In the rows, 128 means zero.
One turn moves every row onto another: examples first, then more rows asked
gugon: [149 155 153 110 119 118 163 110  89 112 106 136 153 139 126 123 135 136
 151 137 152 159 128 113 141 152 165 118 125 135 118 122 121 107 130 122
 159 121 131 148 119 120]
navu: [121 121 145 126 131 134 111 128  94 102 104 120 139 131 125 124 123 128
 140 118 136 193 103 106 132 142 128 119 156 144 118  99 147 145 143 153
 129 108 119 162 110 126]
rugas: [115 122 131 154 137 121 120 142  78 108 100 142 129 124 140 142 122 144
 133 141 132 162 122 106 130 144 124 139 146 140 141 137 142  89 117 142
 137 137 108 140 133 131]
kidi: [135 138 152 102 140 127 141 134 110 134 123  93 131 168 131 148 129 123
 114  94 147 169 120 130 151 136 118 132 147 117 114 128 120 119 134 124
 131 136 132 137 134 125]
Basa: [127 139 151 104 133 131 133 133 103 136 130  97 128 151 129 150 129 124
 108 100 149 152 120 132 151 140 117 125 150 113 109 127 116 115 137 119
 139 137 131 132 123 128]
Purum: [131 140 130 108 120 116 125 134 103 104 102 133 118 121 112 117 142 127
 117  89 146 166 166  88 158 165 152 126 144 126 136  95 150 109 125 139
 125 115 109 144 125 147]
gede: [148 120 162 131 129 116 104 124  99 119 108 116 148 126 116 123 119 132
 134 113 150 191 127 109 142 135 133 117 146 144 121  94 152 140 154 141
 135 111 114 160 124 128]
sele: [151 155 149 104 111 126 157 102  92 120 108 139 151 138 122 125 129 137
 143 123 147 161 142 110 136 149 162 119 126 134 113 125 126 102 127 126
 159 124 134 151 108 117]
nati: [125 137 147 106 143 127 137 137 108 126 126  94 125 155 128 150 127 123
 109  97 155 158 118 131 154 144 109 131 148 115 120 127 116 117 134 118
 138 136 131 134 132 130]
kog: [121 124 128 154 140 108 126 142  73 109 105 143 132 124 142 146 121 139
 131 141 142 161 118 102 138 149 119 133 137 142 136 131 142  89 119 146
 128 137 106 134 137 131]
fadog: [132 140 132 113 121 122 119 141 101 100 106 117 118 131 118 113 138 129
 124  96 140 169 163  92 163 168 158 123 145 120 143  96 144 107 127 128
 132 109 103 148 134 158]
Naf: [149 162 149 108 119 136 152 114  92 112 109 136 154 141 128 118 131 136
 149 136 143 167 130 116 132 149 165 119 129 135 121 132 124 103 133 126
 166 126 130 150 119 122]
Nor: [122 118 161 128 135 128 121 118 103 100 109 117 155 117 111 139 127 130
 135 118 131 189 130 119 126 130 137 116 143 142 115 103 144 132 164 131
 131 115 135 160 132 120]
gegu: [114 121 133 148 133 111 122 139  77 113 110 140 125 119 141 148 128 144
 126 142 139 155 117 100 132 144 114 131 146 137 133 131 146  94 119 147
 129 140 113 131 129 131]
vatup: [126 138 132 117 127 110 122 140 105 101 106 127 113 132 127 122 145 121
 127  95 134 173 160  91 164 165 157 125 148 127 143  91 149 103 125 137
 117 114 102 143 138 144]
Fezut: [128 136 134 114 113 111 119 145 107 100 106 123 114 119 119 121 144 128
 120  98 141 163 160  93 166 168 158 120 146 131 137  94 153 105 122 132
 124 118 106 145 131 154]
biku: [129 127 132 157 140 101 123 146  74 111 106 142 132 128 143 151 124 140
 123 134 133 162 128  96 133 141 118 131 140 141 128 132 140  95 122 149
 127 141 113 133 137 128]
ravat: [130 136 148 105 144 137 125 138  99 134 122  94 129 156 127 141 126 130
 110  97 147 157 126 127 148 139 111 131 151 110 123 130 115 117 137 117
 140 135 126 132 134 137]
fufal: [147 156 152 102 111 127 157 110  90 109 113 134 152 130 125 125 139 137
 143 135 150 163 133 109 138 153 172 115 125 131 113 120 126 106 132 129
 162 124 134 147 115 127]
fid: [122 122 124 151 131 111 118 136  74 123 100 147 129 121 139 150 124 135
 125 129 138 153 127  98 131 146 114 133 145 136 134 133 148  89 116 153
 126 141 109 140 131 129]
Muro: [130 141 132 111 126 110 126 142 105  97 105 125 112 131 115 113 140 121
 124  97 142 167 158  94 168 173 157 123 142 129 142  88 146 107 129 130
 126 115 106 139 134 149]
migu: [150 160 151 115 116 120 158 105  90 111 109 137 151 147 131 126 135 137
 150 132 145 163 136 106 140 147 167 117 127 133 111 120 113 111 126 124
 157 113 132 151 108 117]
dofe: [136 148 142 112 143 121 136 138 109 123 126  99 123 159 132 148 129 125
 104  96 147 159 122 129 146 135 107 127 150 114 116 128 116 121 138 124
 137 136 131 135 124 127]
sani: [131 140 133 117 128 109 122 143 102  92  96 128 112 130 118 120 146 119
 119  93 135 168 165  95 162 164 162 125 145 129 132  90 141 112 127 128
 124 114 113 138 128 148]
rogo: [123 119 130 154 143 107 121 137  71 111 105 134 132 131 148 146 128 139
 125 136 138 167 119 105 130 134 120 138 137 135 134 134 143  91 122 147
 123 141 112 135 137 126]
fud: [125 104 151 128 132 133 107 117  85 108 109 108 144 130 129 138 118 124
 136 117 131 183 128 112 140 137 127 102 145 132 116  92 122 131 146 132
 125 111 125 170 125 132]
kunan: [127 135 142 103 136 134 134 131 101 135 122  98 123 151 124 149 127 124
 107  90 148 153 127 123 141 139 107 129 147 106 116 135 123 115 135 126
 135 139 134 135 121 126]
lag: [154 151 151 104 122 120 158 108  91 109 105 133 153 144 134 116 141 139
 148 132 149 175 136 108 138 144 169 115 122 133 123 117 123 105 127 130
 152 118 130 156 116 119]

navu turns into fud
fadog turns into rugas
migu turns into sani
Now find these:
kidi turns into lag
nati turns into gugon
kunan turns into sele
fufal turns into Fezut

One turn moves every row onto another: examples first, then more rows asked
migor: [128 131 121 129 147 144 118 136 129 129  96 141 145 123 146 120]
gavis: [126 138 113 129 120 126 136  99 100 145  97 132 116 118 122 126]
Fomib: [119 127 156 100 123 151 110 116 120 122 119 123 112 129 128 138]
Lomu: [116 142 101 135 125  96 132 123 121 135 128 108 130 134 131 115]
tepa: [132 111 119 115 145 121 111 115 134 136  90 130 135 129 127 132]
Vitu: [ 98 134 119 117 127 141 110 124 130 148 114 146 125 132 138 106]
vobub: [126 133 154 137 135 136 120 115 143 130 107 144 119 107 119 148]
bol: [117 130 143 138 125 154 118 111 144 120 127 136 107 142 128 121]
zomep: [115 122 130 120 131  96 122 127 119 119  90 125 137 113 126 127]
ruga: [115 151 135 119 131 121 115 102 116 120 122 117 145 115 144 109]
muvir: [125 136 117 126 121 145 139 122 121 112  82 124 116 130 125 143]
nadid: [120 132 125 162 141 122 122 130 130 132 142 139 134 137 135 137]
rizuz: [137 134  98 118 146 137 132 126 111 147 101 128 116 138 129 129]
rigo: [132 148 142 107 130 154 124 140 124 142 120 123 146 125 133 124]
Vumil: [118 141 122 157 137 108 127 125 145 138 118 135 134 110 126 130]
Repi: [126 122 154 141 126 150 130 124 117 115 115 100 117 132 122 140]
gipun: [119 113 123 112 136 138 122 133 135 114 135 108 119 131 149 117]
lupa: [131 126 134 130 145 102 113 125 111 129 142 130 107 125 145 146]
ripap: [119 174 123 137 127 118 127 136 132 130 131 136 134 125 124 137]
duv: [129 127 142 144 163 129 138 110 128 121 116 139 112 125 129 144]
varif: [106 140 108 115 121 161 118 136 128 131 121 126 137 136 137 138]
Febeg: [130 145 103 113 133 104 145 124 131 119 122 121 101 129 134 129]
susi: [101 124 129 133 105 119 120 130 140 133 107 118 128 131 111 151]
Zub: [121 137 107 147 110 138 126 131 133 106 117 113 131 141 128 120]
motum: [128 157 121 119 141 147 148 115 129 132 109 123 117 117 108 144]
ledip: [151 125 125 120 124 128 129 137 113 127  95 117 122 140 129 113]
fepu: [119 127 136  96 132 114 134 146 109 125 122 132 123 143 148 127]
Kiso: [136 135 150 141 148 127 115 140 111 140 110 143 124 122 116 134]
zudit: [104 144 126 123 113 138 127 104 145 129  93 112 123 146 120 134]
Zag: [111 145 158 109 137 141 138 117 129 110 127 120 125 132 141 146]
Num: [129 132 127 128 129 102 128 146 129 143 119 120 156 127 122 135]
fibu: [118 128 122  98 124 123 117 123 107 129 126 105 113 147 135 117]
Kasel: [109 138 141 135 113 118 125 133 118 129 146 124 111 122 149 145]
nup: [114 134 127 103 142 140 129 108 109 116 131 139 107 122 132 110]
konuz: [110 131 152 130 132 104 136 133 121 128 117 125  92 128 141 134]
zegu: [124 139 118 139 112 104 143 133 109 130 123 119 119 154 133 139]
nudo: [119 143 148 137 143 106 121 112 122 120 130 107 116 137 135 151]
Sebem: [129 144 129 125 133 132 123  86 119 145 124 120 102 129 130 118]
Kalid: [114 149 120 106 128 114 144 117 102 125 126 115 139 116 124 129]
kan: [118 129  97 133 152 141 121 133 138 121 120 145 121 119 120 121]
pul: [138 121 139 150 123 119 124 129 148 137 103 131 122 144 113 139]
zusem: [105 135 157 128 150 109 116 137 133 124 127 122 118 134 146 133]
lesit: [126 164 114 143 128 145 137 115 127 133 108 109 142 136 136 132]
Maro: [115 134 122 130 117 136 114 107 124 134 122 117 164 117 134 135]
Lurum: [114 116 125 124 127 139 108 121 140 158 129 137 107 135 124 132]

zusem turns into lupa
Kiso turns into Febeg
Now find these:
motum turns into Zub
Zag turns into nadid
rizuz turns into muvir
bol turns into Num
Maro turns into Vitu
Vumil turns into fibu
Lurum turns into zomep

One turn moves every row onto another: examples first, then more rows asked
M: [116 108 108 118 137 152 116 138  93 119 130 123 150 125 138 106]
J: [120 109 111 114 137 148 123 139  98 124 136 123 153 129 145  98]
U: [122 110 110 115 136 132 113 127  88 125 150 121 144 124 139 106]
V: [145 132 145 130 131 133 122  92 132  83 129  97 149 126 140 110]
D: [137 122 163 142 141 157 121 118 111 100 141 101 134 133 147 136]
L: [138 119 163 141 143 155 122 118 112 102 144 100 134 135 147 139]
R: [122 101 111 112 141 142 119 134  98 127 152 120 153 131 139 105]
K: [151 113 144 124 139 138 131  98 141  90 141  91 162 136 135 113]
S: [127 127 126 113 127 135 140 117 138  77 116  99 143 126 131 112]
B: [130 130 126 116 126 118 131 104 128  79 129  96 136 121 124 121]
C: [117 115 109 119 136 143 109 132  86 120 137 125 141 122 133 107]
H: [118 105 108 120 140 140 112 131  86 123 148 120 146 124 131 114]
Q: [130 112 127 111 131 120 136 108 136  86 145  90 147 130 119 127]
E: [116 100 108 115 143 149 117 137  93 123 144 120 155 130 133 111]
T: [147 125 145 124 134 145 130  99 140  84 124  94 161 131 143 108]
Z: [138 119 164 142 144 158 123 119 113 101 141  98 135 135 146 136]
N: [123 117 110 115 133 141 114 131  89 121 134 126 142 122 143  97]
X: [136 121 163 140 141 158 124 120 113 101 138 102 137 135 150 135]
P: [131 109 127 109 131 136 145 120 145  85 131  94 155 135 127 118]
Y: [148 122 146 124 136 127 121  88 132  87 144  91 153 129 131 118]

E turns into M
X turns into D
Q turns into P
Now find these:
Y turns into K
J turns into N

